One vector is turned by the same rotation once a tick. Each row is the vector after some number of ticks, and that number follows the row.
The counts run from 0 to 299.
[149  85 121 170 110 146 137 112 121 148 140 199 110 118  91 136 190 158
 142 143  93 118 106  90 136 127 158 134 106 161 149 120 173 112 103 105
 113 135 107 123 128 144 178 132 125 128] | 71
[173  92 122 169  93 144 131 107 124 136 153 181 121 128  98 112 200 148
 112 130 142 108 101 115 128 107 146 116 101 145 166  98 155 131  98 100
 113 120 117 113 107 166 162 117 125 143] | 80
[124 110 116 155  83 149 158 111 132 141 183 181 109 129  89 148 177 145
 173 148 123 129 132 115 130 110 159 134  94 128 155  90 160 173  94 103
 128 135 134 104 106 157 143 110 107 162] | 287
[ 90 159 110 190 150  95 141 109 109  91 159 123 114 123 129  71 140 154
 161 120 158  90  91 134  82  92 172 100 143 155 124 150 126 109  90 131
 133 124 138 123  95 139 144 106 141 160] | 189
[158  80 154 151 113 155 137 117 131 107 133 186 118 101 125 114 179 164
 124 141 139 115 109 106 144 172 145 119  94 155 162  92 144  93 112 116
 119 146 153 126 119 171 183 126 151 155] | 254
[109 162 128 187 151 101 161  99 109  81 143 150 138 112 137 111 120 170
 163 147 148 101 106 103  89  98 178 144 111 147 164 144 138 133 110 110
 164 124 154 150  82 157 149 159 139 148] | 18
[141 124 142 180 117 116 153  78 107 111 121 167 133 110 141 152 136 186
 155 136 150  90 148 104 100 143 147 140 112 130 166 132 106 129  95 129
 165 126 178 170  81 155 164 174 117 131] | 221
[118  94 117 174 100 138 144 131 171 118 154 151 147 120 113 155 153 139
 210 167 147 125 173 131  98 144 146 116 102 130 137 136 165 180 148 115
 138 118 131 111 128 160 142 123 122 153] | 121
[127 100 145 170 110 129 149 107 105 152 124 211 127 116 113 146 168 148
 150 155 106 114  98 105 150 148 141 146  92 173 163 119 163 125 119 118
 120 129 130 153 130 148 186 134 145 151] | 63
[122  92 123 191 110 112 126 118 129 162 109 164 127 126 110 119 176 140
 170 139 160  81 130 114  89 126 136  98 140 162 111 176 152 115 125 116
  94  90  99 128 133 119 183 142 138 137] | 155
[125  59 135 160 100 113 112 137 132 139 138 132 128 122 150 129 148 158
 200 164 130  95 156 151 108 171 142  98 126 147 127 129 109 126 143 127
 142 117 141 146 122 111 161 125 163 182] | 141
[107 150  89 183 151 115 168 109  97  90 174 109 107 123 132 104 148 152
 184 135 113 112 119 128 107  96 151 103 148 163  89 118 122 110  99 133
 130 134 138 138  98 115 171 113 148 155] | 186
[177  76 123 167 132 154 161 104 124 105 151 149 129  75 141 139 130 169
 153 153  94 119 138 108 114 155 153 117 104 147 127 116 142 115 118 119
 151 145 164 187 112 130 181 161 134 114] | 45
[179  70 141 160 114 159 152 106 111 142 151 180 103  89 127 125 160 163
 135 132  96 113 123  89 143 150 168 115 114 131 134 109 148  96  95 119
 112 131 151 155 119 132 185 153 134 122] | 249
[131 110 117 177 132 134 134 114 119 102 149 171 115 131 100 136 184 152
 128 166 108 124  86 106 135 104 155 137 102 190 176 112 165 115 108 108
 148 130 105 128 101 152 158  96 158 148] | 271
[126  84 106 159 109 130 142 125 132 138 206 134 130 115 119 100 129 136
 199 155 117 128 138 142 105  91 173 123  96 119 128 113 141 182 145  94
 165 110 123 131 110 123 111 121 124 172] | 111
[181  78 108 162 106 163 156 131 105 124 196 160 118 102 115 106 176 136
 134 138 105 125 105 136 134 103 156 106  93 145 128  61 143 138 116 107
 127 124 117 134 111 136 154 101 132 150] | 82
[113 109 142 160 118 123 175 111  98 138 147 180 122  69 153 149 114 168
 176 157  90 115 124 114 132 154 143 143 109 148 118 129 143 122 123 129
 140 126 165 191 124 111 179 153 135 157] | 232
[119 106 101 151 118 160 166 134 153 111 215 148 114  96 113 122 151 139
 181 160 102 146 113 143 112 116 161 117  88 137 132  92 175 170 117 106
 131 134 133 118 128 156 128  92 122 154] | 290
[133  96 127 164 112 148 146 133 115 107 157 129  93 119 139  93 185 149
 173 129 161 100 145 137 110 161 149  75 143 146  89  97 118  99 109 138
  91 133 138 116 121 138 179  95 160 172] | 170
[110 160 124 156 114 128 178 111 109  94 165 143  90 122 121 139 163 169
 169 115 156 119 128 124  93 147 157 110 139 140 115  84 111 129  64 152
 122 154 172 126  90 152 165 126 102 149] | 4
[ 86 139 114 174 133 132 148 136 118  81 140 136  99 144 121 129 183 160
 178 140 162 113 132 131 107 149 137  95 147 181 107 111 128 110 101 146
 115 139 134 108 108 149 188  96 150 154] | 179
[177  59 114 152 108 159 130 121 131 134 193 155  97  97 106  93 178 146
 122 136  98 119  95 121 125 114 175 107 115 138 135  83 161 115  92 118
 121 138 119 119 122 130 146 104 126 142] | 78
[120  83 146 158 120 141 131 125 142 131 130 191 102 103 103 124 176 159
 151 162 102 126  89 101 139 160 166 136 103 171 163 127 171 110 109 115
 124 141 115 121 133 150 180 108 143 147] | 67
[107 134 137 182 127  98 144  83 127 105 142 169 128  98 125 115 119 175
 159 130 156  95 110 102  86 114 183 146 121 127 169 148 142 129  85 117
 156 131 164 135  95 149 136 165 114 156] | 22
[165  60 136 159 110 127 149 104  96 144 155 174 122  80 155 134 137 160
 139 144 102 112 106 122 138 146 147 125 102 151 137  99 127 113 112 121
 149 139 151 191 108 105 161 145 130 137] | 53
[ 93 149 107 186 136 125 155 122  98  90 158 128 102 146 122 109 160 173
 190 138 123 112 138 109 107 117 162 100 141 174 115 129 114 111 105 136
 129 143 140 112  86 128 172 118 156 161] | 187
[ 89  85 136 178 104 131 125 144 138 138 116 154 122 133 124 134 165 153
 208 162 141 105 149 127 116 170 136 109 131 175 107 158 144 107 145 123
 118 112 122 126 144 124 183 122 173 165] | 150
[ 99 171 128 173 121 135 188 113 118  98 148 169 127 113 120 137 144 164
 196 147 156 121 159  99 103 128 150 131 105 123 114 135 126 145 100 124
 114 127 166 126 100 179 174 160 125 151] | 204
[113 151 111 178 137 121 168  86  99 103 171 139 109 108 126 143 127 174
 189 140  97 123 137 111 117 103 172 130 129 146 124 120 122 131  88 137
 167 143 171 157  85 121 170 148 120 136] | 16
[105 131 117 169 146 121 155  98 121  92 173 138 102  97 137 109 105 192
 179 152 113 113 130 105 104 123 192 132 130 127 140 136 122 116  91 139
 167 154 176 141  98 124 148 139 117 154] | 20
[163  70 144 163  99 139 138 107  94 133 132 183 127  95 141 152 158 168
 144 150 105 120 130 111 155 153 147 137 100 161 166 100 127 117 122 120
 148 134 154 184 105 127 179 142 153 156] | 54
[113  87 123 184  99 133 120 116 128 163 117 161 104 127 109 132 175 152
 194 144 140  80 139 110 105 153 138  96 147 158 101 165 144 103 113 133
 105 112 106 116 145 110 189 124 132 148] | 154
